50 stands for zero in the data rows.
Here are some points:
tensor([77, 66, 62, 62, 70, 53, 68, 73, 67, 69, 59, 50])
tensor([63, 50, 53, 58, 63, 44, 56, 57, 52, 58, 47, 50])
tensor([37, 35, 35, 36, 41, 36, 35, 39, 30, 33, 29, 35])
tensor([59, 67, 50, 64, 50, 71, 52, 58, 69, 59, 71, 66])
tensor([42, 50, 48, 50, 46, 57, 45, 43, 45, 45, 52, 59])
tensor([57, 57, 60, 57, 58, 48, 56, 57, 53, 55, 57, 51])
tensor([45, 44, 48, 45, 54, 42, 45, 47, 50, 46, 40, 42])
tensor([62, 55, 50, 56, 60, 48, 56, 57, 51, 56, 57, 55])
tensor([43, 44, 37, 48, 41, 54, 39, 40, 43, 43, 51, 53])
tensor([41, 46, 44, 46, 42, 38, 45, 48, 43, 45, 40, 37])
tensor([31, 33, 35, 37, 20, 45, 29, 24, 34, 29, 41, 43])
tensor([72, 68, 68, 71, 71, 67, 73, 72, 73, 72, 69, 66])
tensor([52, 57, 45, 51, 47, 68, 48, 50, 60, 51, 65, 69])
tensor([48, 72, 77, 65, 63, 71, 73, 68, 73, 68, 67, 71])
tensor([70, 76, 62, 67, 52, 71, 73, 71, 71, 73, 77, 68])
tensor([57, 64, 46, 63, 45, 75, 50, 56, 68, 56, 68, 69])
23 more points follow, each with its number after it:
tensor([39, 30, 22, 32, 19, 32, 26, 24, 26, 27, 27, 29]) 0
tensor([40, 40, 49, 41, 55, 42, 47, 45, 32, 41, 43, 37]) 1
tensor([50, 49, 53, 45, 59, 41, 47, 50, 46, 46, 46, 43]) 2
tensor([43, 49, 39, 39, 46, 50, 39, 47, 48, 42, 52, 50]) 3
tensor([31, 30, 52, 34, 57, 35, 34, 35, 35, 31, 34, 35]) 4
tensor([31, 42, 52, 49, 35, 62, 46, 39, 43, 45, 55, 58]) 5
tensor([66, 58, 55, 55, 60, 48, 59, 63, 60, 61, 52, 47]) 6
tensor([35, 25, 25, 28, 23, 25, 26, 24, 25, 27, 23, 26]) 7
tensor([62, 52, 57, 65, 69, 54, 61, 68, 54, 62, 55, 57]) 8
tensor([60, 66, 56, 60, 52, 71, 56, 55, 64, 60, 65, 67]) 9
tensor([69, 72, 68, 74, 68, 70, 72, 69, 70, 73, 67, 71]) 10
tensor([38, 35, 46, 37, 54, 41, 38, 39, 38, 36, 41, 35]) 11
tensor([35, 28, 32, 30, 32, 29, 30, 28, 29, 29, 27, 29]) 12
tensor([67, 76, 58, 68, 51, 71, 61, 64, 71, 71, 68, 73]) 13
tensor([70, 69, 57, 64, 56, 64, 62, 63, 66, 68, 63, 65]) 14
tensor([48, 64, 67, 59, 60, 63, 66, 61, 64, 62, 60, 62]) 15
tensor([59, 53, 49, 58, 52, 53, 56, 60, 56, 59, 53, 55]) 16
tensor([72, 70, 61, 73, 68, 65, 64, 67, 69, 72, 62, 68]) 17
tensor([31, 34, 54, 33, 56, 34, 41, 37, 36, 31, 35, 32]) 18
tensor([66, 75, 67, 66, 56, 69, 74, 71, 71, 72, 76, 68]) 19
tensor([42, 41, 39, 40, 40, 36, 39, 43, 43, 43, 37, 40]) 20
tensor([23, 33, 56, 34, 52, 34, 46, 37, 39, 34, 36, 37]) 21
tensor([50, 42, 40, 47, 49, 38, 41, 46, 40, 44, 45, 36]) 22
Which of these numbered points is nearest to each point below by angle, seen from the average point of the first points? Its number follows each.
tensor([40, 44, 50, 41, 49, 45, 48, 43, 42, 40, 41, 39]) > 18
tensor([52, 53, 68, 57, 57, 58, 61, 60, 59, 59, 58, 57]) > 15
tensor([25, 29, 57, 29, 48, 31, 45, 38, 37, 32, 33, 34]) > 21
tensor([51, 44, 50, 47, 55, 47, 47, 48, 50, 47, 45, 49]) > 4
tensor([61, 72, 75, 61, 53, 66, 74, 70, 70, 74, 70, 67]) > 19
tensor([21, 23, 48, 26, 42, 29, 36, 27, 30, 26, 29, 29]) > 18
tensor([44, 33, 42, 44, 46, 31, 38, 38, 35, 39, 34, 43]) > 12
tensor([61, 53, 52, 51, 60, 48, 60, 59, 54, 53, 52, 50]) > 6
tensor([71, 60, 57, 59, 66, 50, 64, 66, 61, 64, 55, 47]) > 6
tensor([35, 30, 22, 30, 35, 20, 25, 28, 24, 29, 22, 26]) > 12
tensor([55, 51, 51, 55, 49, 51, 56, 59, 53, 57, 50, 54]) > 16
tensor([38, 34, 35, 36, 42, 35, 35, 39, 33, 34, 29, 34]) > 12
